Each row is where one point has got to under a steady rotation. How many ticks took it there?
The counts run from 0 to 268.
[  1  44 -23 -10 -22 -20   7 -44  20  49  26  -3  41 -20  -3  10 -33 -11
  17   8 -24   9  -4  17 -54 -34  -6 -28 -15 -20 -12 -20  42 -13 -27  -3
   7 -12  -1  22  -4  25  31  22   6 -16   6 -48   1  -6  -5  -3] -> 163
[  1  25 -12  -4 -20  12   6 -79   8  35  56 -14   1   8   0   8 -41 -20
   6   1 -42   5   9   0 -14  11   6  -9 -19  13 -19 -11  52   9 -26 -12
   8 -21  10 -11   8  -6  17  47   4 -23   1 -17  -6  14 -14 -36] -> 104
[  2   3 -25 -16 -12 -11  -1 -38  60  30  49  -1   3   7   1   0 -25 -19
  30  23 -48  -2  23  14 -59  20  -5  -8 -42   1 -32   6  18   7  -5  16
   0 -21  -1   8  19   5  26  40  15 -24   9 -24  -3   6 -37 -19] -> 83
[-32  33 -14 -10   2 -16 -10 -19  51   1  50  10   3  -6  14  14 -54   4
  13  -2 -30   7  23  14 -32 -13  32 -28 -31   7 -26 -12  31   8 -57 -10
  12   9  -6  -3   6   8  20  21  -5 -17 -14 -27   3  12 -23  -1] -> 239
[-11  40  -8  -4 -23  12  -1 -48  32  13  37   1  18  10  27   1 -31  19
  -3 -16 -21  15  29 -24 -35 -12  -5 -52 -36   7 -42 -26  33 -11 -37  -6
  12   5   9  -5  48   2  24  -2 -29  22 -18 -32  14  -8 -14   4] -> 242
[  0  15 -16 -21 -30   9 -21 -80  14  25  48   2  -1  -3  -3   3 -31 -18
  18 -13 -24 -18  26  -8 -38   4   0  -8 -41  22 -22  -4  21   7 -20 -12
   2   1  16  -4  51  -2   1  54 -16  23 -17 -10   6  18 -31 -26] -> 230
[ -6  17  -2 -28  21   3  -4 -17  53 -17  59  29  29   3  -5  -1 -25   3
   5  -6 -37 -10  36  10 -47  -2 -11 -17 -49  14 -46 -32  19 -13  -9  -3
  -1  -4  23  10  42   8   2  12 -16  10  -2 -36  23  23 -17  12] -> 218
[ 14  20 -20 -22 -24  21   5 -58  11  22  65 -23  -4   2   1   4 -37 -12
   7  16 -54  21  17  -1 -15   8  -8 -10 -29   0 -26  -2  56   0 -17 -16
   5 -22   3  -1   1  26  34  51   4 -16  -1 -20  -5  19 -16 -11] -> 103
[ 10  22  -6 -29   5 -15   7 -62  20  33  48  24  -8  10   1  13 -29   9
  -8 -26  -2  17  35 -12 -22 -14  11 -10 -47   4 -44   9  49  10 -37   9
   3 -21  30  12  19  -7 -10  21 -16 -20  -2 -41   6  -3 -18  -1] -> 195
[-19  23  -6  -2  11  -6  -3 -31  26  16  53  -8  23 -24  11   7 -35  -8
  -2  -2 -29  17   8  20 -35 -47  -3 -36 -25   5 -22 -30  56 -25 -25 -22
   4  -7  35   7  11  14  19  29   1  -6 -12 -37  13  19 -14   2] -> 12
[ 13  43 -11 -19 -11   5  -8 -73   2  24  30 -10  28   4  10  25 -49 -11
   4 -26 -11  -5   5 -19 -29   3  16   8 -12  -5 -38  -6  49  -2 -54   2
   1  -5   6  -9   4  -3 -14  31 -15 -15  -9 -43   3  -6  -8 -15] -> 150
[-11  44 -22  -9 -29   9 -11 -67  26  20  40   8  14  -5  -8   1 -23 -17
  45  34 -42  -7   8   9 -55   0  -5 -12 -22  -8 -14 -24   3   9 -15 -13
  11  11 -14   1  27   5  21  39  -8   8  -8 -30   1   3 -15 -13] -> 249
[-17  12   2 -31  14 -17   5 -34  40   9  71  12  13 -14 -25  11 -33  -5
   2 -29 -17  -6  18   8 -27 -24  -4  -2 -41  15 -30 -22  26  -2 -22   0
  -5   5   8  24   9  -7  -5  50  -1  -7 -18 -45  33  21 -36  20] -> 8
[ -3   9 -28 -18 -22  10 -16 -69  25  12  36   0   0  -6  14   4 -33 -10
   9   5 -27  -9  25  16 -41 -17   1 -20 -48  15 -30 -11  27 -16 -20 -22
  -6  -9  23   2  44  19  14  45  -8   9  11   0  -1  14 -19 -30] -> 229
[  1  23  -7 -18  13   4  13 -24  52  20  45   4  43  11  -9   6 -11  14
 -23 -20  -5  -8  16  -8 -52 -12 -19 -23 -29 -10 -46 -27  42 -17 -20   8
  -5 -17  17  28  13   9  -1  12   0 -18  -3 -53  23   8  -7  25] -> 177
[-12  33  -8  -8  19   0  -7 -64  19   6  54  31   8  -7   7  -7 -47 -12
  21  -7 -19   7  13   7 -34  -4   6   9 -30  45 -28 -16  31  10 -12   8
   3 -10  37 -24  26 -23  -1  19 -18 -15   0 -46   6  16 -17 -30] -> 215
[-28  23 -16   6  18   4 -13 -47  29   3  71   7   6  -2  -5   4 -40  -7
  -2   7 -45  -1  22  40 -37  26   8 -22 -27  12 -19 -47  33 -12 -11   8
  -4 -32  -1  -3  27  16   7  -1  -6 -20   1 -32  14  19 -14 -12] -> 93
[-11  46  -4 -12  -1  -1  -4 -39  29  20  53  20  17  14  -5  13 -40  -6
  -1  -4 -22  -1  34 -11 -53  29  37  -2 -36   9 -23  19  38  31 -37  11
  13 -12  -8  -1   5 -16   2  15  -7 -34 -23 -51   0   0 -21  -4] -> 69
[-14  26   1 -25  13   2  -8 -38  33  -9  67  22  12  -8  -7   5 -33   8
  11   5 -39  -1  35   7 -31 -12   4  -8 -48  24 -26 -12  20  10  -7 -10
  -7   6  10   9  15   0  12  23 -21  -1 -13 -39  30  29 -33  16] -> 219
[-24  26 -15 -11 -32  -4  15 -74  22  35  55 -20 -10 -22 -18  -1 -38 -13
   7 -24 -32   3  15  -3 -11  -3 -23 -34 -33   1 -27 -21  22  -8 -26  17
  -1  -7 -14  11  13  22  27  29 -11  15 -15 -17  20  -3 -37  -4] -> 119
[  1   7 -10 -39  12 -26  -4  -6  44  20  49  20  13   7   1  17 -38  13
   7 -12 -26   3  28  23 -36 -14  13 -21 -36   1 -37   0  40  -2 -49 -16
  12 -33  20   7   0  15  -2  28   7 -26   5 -41  -9   1  -2 -10] -> 193
[ 13  15  -4 -49  -4   7   2 -43  32  -2  55  28  12  14   8  10 -42   3
  36  -4 -40  27  24   9 -30  -7  -8   8 -51  20 -40 -17  22 -13 -26  -4
  -6 -17  25 -11  35  16  17  19 -13 -10  16 -19   6  18   5  -4] -> 213
[-14  38 -26  10 -19   8  -4 -29  46  30  35 -24  36   2  14   3 -19 -14
  -7  12 -37  -5   0   4 -67  -5   3 -39 -15 -14 -26 -17  49 -12 -21 -18
  22 -10 -11   7  23  20  28  32  13 -17 -17 -40 -10   4 -12  -8] -> 268
[  2  19   5 -29  -5 -12  -5 -29  44  27  40  -1  31   4  26  15 -30   3
   6 -38  -8  -2  20 -26 -43 -26   6 -19 -27  12 -49  -1  50   7 -56  -6
  20   6  25  -6  18 -21   2  23   1   7 -18 -34   6  -8 -28 -20] -> 25
[  4  28 -29 -27 -31  10   3 -44  18   6  43 -18  49 -23   2  18   0  -6
  10  12 -48 -21   7   2 -51 -14 -10  -4 -22 -12 -31   1  37  -3  -4 -16
  -7  -7 -13   8  13  27  20  47 -14   6   2 -34  13  22 -31  -1] -> 143
[-20  38  -2  -5  15  -2  -8 -26  30  20  53  22  26 -20  13 -15 -26   9
  -3 -20 -15  -5  10 -10 -45 -11   0 -28 -18  35 -20 -20  55  17 -25 -11
   4   9  29 -14  21 -20  36  21 -10  -7 -35 -46  11  17 -34   5] -> 221
[ -9  23 -14 -34   3  -3   5 -32  46   5  52  -7  36 -19  17  28 -34 -16
  44   5 -62 -12   7  12 -34   7   0   7 -16   7 -33 -16  11  11 -28  10
  -1  -3  -5 -14  -6   9  19  42   3 -19   1 -45   7   6 -26 -14] -> 128
[  3  31   7  -7  14  26   9 -53  44  11  55   7  18  25  16  -8 -28  20
 -19 -11 -36  13  28 -15 -31  17 -13 -20 -25  11 -41 -28  41 -17 -12  18
   9 -27  18 -15  38  -2   7  -3 -16 -20  -1 -43  11   6   6 -14] -> 91
[ -4  24 -29 -19 -23   1  -5 -76  33  28  38 -18   4 -19   3  16 -29 -27
  31 -11 -34 -11   6   4 -26   4 -13  -5 -30  16 -28 -15  14  -9 -11  25
   0 -18   1   3  21   7  14  31  -7  12  19 -28  12   0 -48 -36] -> 124
[ -8  10 -27 -13 -24   0 -13 -38  33  19  31  -7  23 -14  30  -1 -36  -8
  14   2 -37  -2  10   7 -45 -23  -2 -36 -34  16 -30 -12  44 -23 -20 -30
   4 -15  29  -2  41  22  29  29   3   0   6  -6 -11  14 -11 -28] -> 228
[-11  46   2   4 -11  11 -12 -53  41  28  34  10   5  10  16   1 -54 -12
   5 -20 -12  -2  -1 -14 -49  19  16  -7  -5   0 -40 -38  25   5 -45   5
  11   0   4  -9  30 -14   0  25   0 -20 -18 -32   5 -14   1 -25] -> 256
[ -4  34 -16 -29 -29  -6  -6 -52  26  24  33  -1  19  -5 -10  -3 -21 -25
  40   3 -26   3  23  -9 -58 -26  -6 -14 -43  -1 -11  -1  20  11 -14  -7
   1  23  -1  23  21   3  34  45  -1   5  -8 -29  20   3 -31   1] -> 38
[-17  14 -20 -14  12 -26 -16 -40  26  17  55  37  -3 -15 -13   8 -38   1
   2 -14 -28  14  27  36 -30 -18  12 -39 -46  19 -21 -13  27 -12 -26  12
   1 -27  28  10  21  12   4  -2 -12  -2  10 -40  11  16 -23 -12] -> 199
[-17  34 -11   8  -4   0  -3 -53  21  23  80   5  14 -14 -18  -5 -13  -7
  -4  28 -64 -10  14  17 -46   9   0 -25 -35   6 -11 -17  52   3   6 -15
   2 -24  -6   7  -3  10  36  43  -6  -7 -11 -35  12  23 -23  -6] -> 98
[ 15  25   7 -20  -8  26   8 -56  38  39  57  -3   6  32  -9 -17 -15  -9
  10  -1 -23   8  20 -28 -49  34  -9  -4 -24  -5 -39 -16  29  22 -21  16
   8 -11   7   4  16 -19  10  37   2 -18 -20 -31   7  -4  -5 -14] -> 85
[ 10  12 -10 -45 -26  -2   3 -17  39  24  31 -25  51  -7  17  28 -34  -8
   2 -24 -23 -16   8   0 -48  -9   1 -19 -18 -20 -40  -2  38 -13 -44  -7
   2  -8  -2   5   3  32  18  34  12  -8  -6 -24  -8  -3  -2 -16] -> 147
[-32  46 -19   1 -31  -3 -14 -49  20   6  44  14   2 -16  -5  15 -50 -10
  18  11 -37   2  10  17 -40 -18   4 -46 -31  13 -10 -26  16  -4 -34 -11
   5   2 -22  -3  27  15  26   7 -14   8  -4 -31  10   4 -19  -7] -> 244
[ -6  54   0  -6  -7  17  -1 -61  30  21  34   0  -3   8  13   1 -52 -21
  21   4 -15   6   2 -15 -39   9  24   8 -20  -7 -23 -22  33  11 -39  -9
   9   9  -4  -5  16 -12   2  38  -6 -25 -16 -32  10  -1  -8  -7] -> 255
[ -8  21   8 -25   6   9   0 -27  56  22  56  20  27  27   2   5 -41  -2
   4  10 -50   9  13   8 -40  21  -1 -11 -23  -5 -33 -34  35  -1 -38  -4
   6 -25   2  -8   8   9  12  26  15 -27   3 -27  -7   7  21 -13] -> 87
